In the rows, zero is written as 128.
The rows of Y fall into several groups, and each row is roughly a mix of its group's hidden directions.
Y, 109 rows:
[[116 116  89 151 123 102 106  96 107  96 141 165 109 124]
 [146 137 103 158 111 133 116 119 139 136 190 158 123 149]
 [130 114 140 139 139  99 152 142 162 157  98  75 125 125]
 [104 105 108 120 124 116 126  64 135 125 139 145  89 135]
 [150 132 112 108  83 120 154 137  96  87 139 155 144 139]
 [137 138  94 114 118 116 126 160 175 132  95 163 148 116]
 [151 153 125 176 113 139 129  85 161 148 147 119 133 110]
 [132 155 121 124 163 160 149 163 152 145 154 102 105 151]
 [100 108 147 115 136 145  93 145  79 142 101 118 159 134]
 [122 151 145 127 126 129 147 102 188 140 130 157  90 132]
 [112 118 107 123 147 134  94 127  81 143 120 140 179 148]
 [130 102 139 156  81 115 172 114  97 138 116 127 135 104]
 [155 158 144 130  83 126 157 148 167 124 145 145 104 119]
 [ 96  89 116 140 174 123 115 112 118 143 117  85 116 140]
 [170 145 125 128 104 125 149 113 167 125 161 149 104 159]
 [146 107 118 120 159 114 107 156 119 133 113 141 121  64]
 [142 160 133 107  95 109 124 129 157 147 126 160 165  93]
 [122 123 103 103  74 112 127 113 112 142 130 138  78 143]
 [133 120 167 126 162 148 116  91 163 127 130 163 133 156]
 [122 119 188 165 108 130 138 139 134 125 133  90 148 111]
 [131 121 104 144  98 132 150 146 112 112 138 155 179 164]
 [104 139 177 123 144 142 121 107 120 102 159  86 111 130]
 [184 109 117  87 109 118 155 128 134 134 138 101 105 131]
 [142 146 118 114 106 122 121 124 171 155 115 158 180 114]
 [ 85 111  98 123 114 113 117 133  78 131 108 103 121 101]
 [141  92 116  88 152 131 115  99 134 118  98 100  93 139]
 [137 157 124  78 156 140 111  95 151 133 137 122 115  90]
 [128 146  82 154  84 119 137 138 117 134 175 119 118 135]
 [ 98 109 138 115 157 119 126 150 135 118 130  80 111 175]
 [107 158 101 154 114 102 145 132  88 125 154 135 161 103]
 [166 134 114 134  99 141 114 146 129 157 183 146 127 152]
 [118 109 162 105 159 134 137 108 120 103  82 101 153 143]
 [ 87  97 146  98 126 105 138 117  96  95 120 104 109 145]
 [120 116  99  83 141 116 135 161  94 120 104 163 115 142]
 [131 113 142 174 105 136 149 112 155 150 146  79 141 130]
 [109 132 182 112 157 140 122 123 145 124  75 143 136 134]
 [157 127 102 132 124 152 165 177 129 170 128 141 137 122]
 [113 149 114 126 132 159  94 138 164  98 162 142 139 161]
 [ 91 117 134  94  96 124 180 123 131 102 124 110 114 110]
 [148 105 102 110 102 122 147 140 126 120 133 106  77 168]
 [156 119  96 145 118 126 131 139  93 107 165  98 163 147]
 [119 113 121 128 123 114  81 137  79 110 101 168 127 125]
 [121 132 169 136 125 128 110  77  84 104 146 125 118 111]
 [118 163 126 187 129 137 164 135 135 117 156 120 107 113]
 [153 133  78 109 142 134 124  79 140 164 137 129 115 116]
 [101 105 162 107 142 142 143 144 107 118 151  77 116 146]
 [132 136 136 158 141 154 100 127 147 153 176 166 144 145]
 [151 146  73 149 126 153 129 122 163 154 149 145 131 147]
 [124 118 116 161 137 123 156 177 125 141 122 114 116 181]
 [119 115 149 117 168 127 109 107  87 127 146  92 101 155]
 [159 148 100 156 115 122 156 154 128 109 165  97 153 131]
 [116 103  86 129 116 107 148 131  76 107 140 110 130 155]
 [112 111 180 109 133 108 103 132 162 156 117 133 147 100]
 [156 146 152 100 133 158 115 112 120  90 110 168 147 111]
 [113 108 115 144 155 112  87 116 105 105 115 173 124 100]
 [ 98 112 163 125 161 164 112  97 143 157 136 129 148 149]
 [144 154 102 127 162 144 138 184 135 146 126 147 113 155]
 [132 132 157 107 134 119 152 167 161 143 101 101 137  89]
 [137 149 190 122 136 158  95 145 134 135 127 161 129 118]
 [119 160 136 142 104  92 157 127 150 129 147 128 130  73]
 [126  95 147 116 133 129 113 127 185 155 103 136 164 140]
 [153 131 144  98 130 119 146 172 120 123  82  98 133 102]
 [ 72 145 142 142 113 136 119 132  94 117  98 117 153 157]
 [117 129  99 102 136 128 158 172 179 137 114 112 123 144]
 [131 139 170 104 124 130 138 102 161 118  93 153 106 162]
 [161 134 145  99  89 123 141 132 185 126 119 152 132 118]
 [154 148 128 129 122 134 174 123 180 141 160 102 119 133]
 [121 113 111 168  66 130 145 117 132 114 132 155 153 132]
 [104 135  99 135 118  99 130 157 100 114  97 116 115  79]
 [157 105  99  96 109 131 126 133 150 144 115 113  93 172]
 [113 136 151 179 115 128 162 124 149 125 142  84 114 149]
 [127 120 115 107 122 131 102 141  63 124 130 148 159 156]
 [148 114 108  85  96 102 143 109 148 110 109 144 164 115]
 [114 164 157 114 113 159 120 131 159  91 153 139 141  99]
 [163 138 100  91  84 114 130 137 158 153 125 129 104 141]
 [162 125 116 134 107 146 125 122 130 145 188 128 139 171]
 [152 146  91 131  88 106 149 169 110 122 137 104 118 111]
 [143 138 160 160 117 118 176 151  96 144 108 130 117 101]
 [151 102 155 116 119 145 136 136 187 128 114 124  95 153]
 [108 119 139 139  96  83 172 134 129 103 150 123 139  97]
 [118  91 171 111 170 146  94 119 134 131 104 117 116 136]
 [136 113 154  84 146 141  76 122 128 147 100 145 147 131]
 [ 90 105 120 113 121 146  98 121 109 186 144 128 113 116]
 [109 131  97 179 125 127 145 143 155 164 142 119 152 151]
 [154 144 108 139 125 156 161 104 144  78 117 152 153 124]
 [151 133 124 126 130 147 155 138 163 169 174  95 131 119]
 [132 114 157 107 142 104 145 105  80 141 108 107 107  95]
 [166 145 131 102  86 134 127 153 155 146 133 140  90 148]
 [133 160  76 113 146 151 123 138 165 130 144 152 116 152]
 [ 93  77 141 121 154 110 101 128 126 156 114 109 155 141]
 [168 160 135  94  97 129 140 118 153 107 122 150 110  98]
 [ 81 121 134 152 140 147  90  97 119 139 144 162 139 149]
 [137 107 106 128  94 122 108 145 162 132 108 157 177 114]
 [130 108 141 164 137 103  86  81 128 134 128  98 134 148]
 [101 118 130  91  86 125 114 114 105 153 104 136  89 146]
 [154 120 137 155 148 153  95 158 146 160 149 110 158 146]
 [131 120 164 108 160  94 134 133 118 145  93  89 113 104]
 [151 121 162 109 140 114  93 135 124 143 102 132 157  79]
 [144 105  85 135 129 125 138 134 103 132 170  82 146 110]
 [ 90  98 156 129  89 105 154 132 107  91 113 119 131 131]
 [167 168 149 151 154 123 119 154 127 151 106 151 128  98]
 [120 101 153  91 153 127 104 127 121 143  81 145 111  98]
 [ 97 110 113 171 158 142 132 131  85 116 138 117 150 155]
 [129 105 100 114 161 115 105  85 123 149 135  96 108 159]
 [ 94 140 105 155 157 119 114 118  79 138 136 123 165 113]
 [142 129 125 120 130 177 119 179 113 134 159 155 152 136]
 [138 123 156  98 141 146  90 119 148 139 100 160 170 122]
 [152 106 148  73 127 134 110 108 141 105  95 151 148 122]
 [151 148 132 142 102 140 132 113 150 128 169 150 129 183]]

Here is one row of each group, with its name. Which group are the others in?
[148 140 134 135 152 118  88  64 129 144 134 115 120 110]
(11)
[132 170 109 162 140 153 147 115  94  91 140 144 138 113]
(55)
[ 99 138 112 166 109 132  93 123  98 119 150 162 142 157]
(25)

[156 138 144 139 136 123  97 174 128 137 103 166 160 110]
(11)
[101 130 120 130 154 113 146 116 160 134 111 125  98  69]
(25)
[144 114 111 120 121 124 130  82 158 141 166 154  87 136]
(25)
[120 134 126 139  93  84 174 131 150 117 148 114 116  94]
(55)
[133 106 106 159 160 129  90 135  97 116 154 146 160 108]
(25)
[101 170 155 105 154 124 126 119 152  92 131 109  95 125]
(11)
[124 116 144 163 126 148 106 137  81 112 160 140 135 169]
(11)
[134 139 166 116 126 146 164 179 136 139 124 113 137  90]
(11)
[130 101 125 103 120 152 130 130 103 167 152  77 148 143]
(25)
[111 157 148 161 101 107 126 121 123  80 112 167 123 126]
(11)
[152 144  74 145 120 154 115 117 139 143 149 171 137 142]
(11)
